The rows of T fall into several groups, and each row is roughly a mix of its group's hidden directions.
T:
16, -3, -41, 22, 2, -3, 31, -7, -11, -24, -12
15, 31, 13, 12, -20, 5, -16, -10, 5, -34, -28
4, 17, -29, 30, 26, -17, 25, -10, 21, -11, -4
-21, -17, 33, -4, -6, 19, 6, -9, 30, 17, -28
17, 32, -13, -14, 8, 7, 4, -28, 20, -21, -30
-15, -29, -17, -13, 6, -20, 29, 14, 6, 35, 4
-36, -18, 19, -5, 10, -7, 6, -28, 20, 27, 16
-16, -23, -38, 22, 0, -19, -7, -26, -6, 20, -8
-26, 1, 5, 18, -8, -38, 1, 7, -5, -18, 37
6, -2, 15, -7, -4, 1, -8, 31, -50, -20, 9
3, 1, 29, -18, 8, 28, 41, 13, 10, 17, 5
-7, 13, -34, 27, -1, -20, -37, 2, -10, -2, 18
6, -11, -13, 2, 11, -10, 37, -15, 32, 25, 22
-18, 11, -2, 19, 21, -21, 7, -24, 40, 3, 18
5, -30, 7, -10, 8, 13, 41, -28, -8, 10, -19
16, 11, -23, 7, 20, 28, 5, -31, 20, -18, -22
11, 26, -13, -10, -27, 12, -5, -17, -12, -27, -34
5, -44, -18, 8, -7, 10, 16, -7, 17, -11, 33
-16, -47, 9, 20, 4, -7, 19, -14, 3, 6, 27
-20, -5, 21, 7, -13, -18, -10, 24, -32, -26, 22
6, -15, -21, 6, -8, -28, -27, 37, -9, 4, 22
-8, -16, 14, -4, 3, 20, 34, -42, 1, 8, -20
14, 7, 7, -15, 14, 30, 11, -15, 18, 20, -40
19, 23, 2, -10, 18, 29, -9, -1, -16, 6, -41
2, 8, -12, -3, -16, -8, -15, 58, -4, 9, 11
-12, -20, 31, -12, 6, -8, 16, 3, 22, 16, 39
1, 30, 1, 16, 26, 6, -17, 15, -39, 12, -15
29, 8, -40, -2, -7, -4, -5, 26, -9, -21, 23
-14, -12, -1, 20, -6, -4, -34, 28, -35, 8, 16
-8, -25, -21, 24, -2, -4, 35, -33, -3, -15, -5
7, 42, 15, -12, 16, -2, -26, 25, 15, 13, -10
-1, -4, 14, -5, -9, 2, -27, 35, -41, 17, -3
8, 31, -25, 7, 0, 3, 15, -18, -2, -19, -41
13, 19, -18, 10, 17, 10, 5, -15, -12, -50, 0
25, -3, 15, -23, 19, 22, 41, 11, -8, 0, -12
-18, -4, 3, 17, -10, -2, 18, -50, 11, -16, -18
20, -17, -23, 3, 13, 21, 30, -24, 24, -17, 9
-10, 8, 37, -15, 0, 25, 31, 9, 20, 17, 12
-32, 18, -1, 9, -19, -19, -32, 14, 21, 7, 21
34, 5, -37, -1, 13, -1, -1, 13, -31, 4, 22
-7, 41, -3, 15, 1, 31, -2, -25, 5, -3, -26
-24, -20, 23, -3, -29, -18, 1, 4, 7, -34, 20
38, 25, -13, 1, 18, 19, -1, 23, -19, -15, -14
10, -16, -9, 10, 13, 40, 10, -21, 11, -35, -11
-35, 4, -3, 29, -12, -27, -30, -1, 5, -10, 17
3, -30, 1, 4, 22, -23, 1, 0, 10, 17, 45
-10, -24, 21, 1, -22, 17, 11, -25, -23, -6, -32
-7, 20, 29, 0, 25, -11, -21, 18, 28, 23, 13
3, 3, 35, -3, 14, -4, -27, 34, 11, 20, 20
0, -2, 10, -24, 2, 10, 34, -23, -5, -12, -40
-8, 10, -5, 26, 4, 31, 8, -44, 2, 13, -16
27, -10, -27, -18, -6, 18, 12, -25, 29, -21, -6
-28, -23, 7, 19, -8, -24, 15, -2, 21, 6, 35
13, 13, -20, 0, -1, -22, 7, 0, -18, -43, 30
15, 34, -29, -11, -18, 6, -3, -11, -7, -26, -26
-8, 24, 5, 20, 8, -19, -9, -23, 42, -13, 17
-12, 22, 15, 13, 39, -13, 3, 5, 29, 25, -8
-27, -7, 27, 8, -3, 17, 1, -21, 34, -8, -27
20, 1, 33, 8, -5, 16, -13, 30, -22, -5, -30
22, 2, -31, 10, -2, -11, -26, 39, -21, -5, 2
5, 32, -3, 20, 19, -6, -36, -13, 12, -17, 23
-29, -13, 30, -27, -11, -6, 29, -14, 20, 6, -4
20, 5, -36, 21, 13, 3, -14, -21, -23, -11, -26
-17, -7, 4, -7, -12, -13, -15, -23, 27, -3, 46
8, 21, -30, 16, 7, 8, -11, -26, -15, -14, -37
29, 20, -30, 11, 19, 8, -10, -4, -21, -17, -27
4, -15, -22, 29, 14, -20, 15, -1, 18, -12, 37
11, 24, -25, 13, 10, -5, -27, 12, -38, -18, 7
26, -1, -44, 9, -6, -6, 8, 15, -8, -26, 21
42, -7, -19, 22, 14, 19, -9, 10, -29, -3, 2
25, -12, -2, 18, -28, 11, 2, 1, -23, -39, -15
-25, -21, 23, 6, -3, 0, 24, -16, 41, 12, 1
-16, -9, -16, 11, -23, -30, -33, 12, 0, 15, 26
-7, -9, 6, 2, -15, -16, -23, 34, -39, 2, 22
22, -1, -7, 11, 41, -6, -4, -39, -1, -15, 10
-25, -3, 0, 0, 21, 3, 29, -23, -1, 26, -34
29, 12, -7, -26, 8, 26, 12, -17, 14, 1, -34
-1, -11, 23, -19, -22, 25, 33, 27, -5, 14, -11
23, -23, -9, 8, 19, 18, 24, -32, -20, 2, -18
16, 28, 17, -24, 10, 18, 5, -5, -5, 1, -44
17, -7, -32, 16, 26, -2, 1, -36, -16, -5, -20
-16, -19, 37, -2, -16, 9, 10, 6, 17, 18, 34
3, -28, 20, -3, 25, -6, 20, -17, 14, 14, 37
-31, -5, 7, -35, -11, 11, 2, -30, -7, 25, -14
6, 31, 31, -18, 16, -1, 28, 3, -19, -17, -19
10, -36, -7, 5, 18, 13, 35, -17, -7, 28, 2
-10, -19, 12, 11, -9, 6, -25, 31, -40, -8, 13
-15, -17, -21, 3, 25, -17, 17, -1, 17, 21, 37
17, -14, -23, 19, -11, 28, 8, -3, -30, 10, -30
-14, -15, -20, -33, -33, 10, 2, -30, -16, -3, 8
-23, -30, 6, 14, 24, -13, 20, -10, 15, 24, 24
-1, -4, -34, 26, -20, -13, -39, 13, -16, 1, 0

One row of each group comes first, with its name. Which group is each row after those in?
-28, -27, 10, 13, -3, -5, 20, -43, 12, 2, 4
<88>
15, 14, -2, -4, 23, 26, 2, -8, 6, 36, -36
<44>
17, -10, -15, 22, -2, -2, -25, 35, -11, 12, 32
<21>

2, 17, 46, -7, -8, 12, -26, 11, -2, 5, -28
<88>
-22, -25, 13, 12, -11, -23, 17, 9, 1, -11, 41
<44>
28, -24, -30, -4, 20, -27, -5, 1, -24, -15, -8
<21>
28, -5, -10, 26, 30, 29, 12, -15, -10, 17, 12
<21>
-27, -26, -13, 1, 5, -17, 20, -6, 15, 39, 13
<21>
-22, 6, -5, -20, 10, 10, 20, -20, -11, 26, -39
<88>
8, -28, -18, 25, 25, 30, 20, -10, 11, 12, 12
<44>
9, -25, -16, 14, -26, -5, 2, -14, -1, -33, 33
<88>
-5, -45, -10, 24, -1, 0, 33, -15, -14, -7, 4
<88>
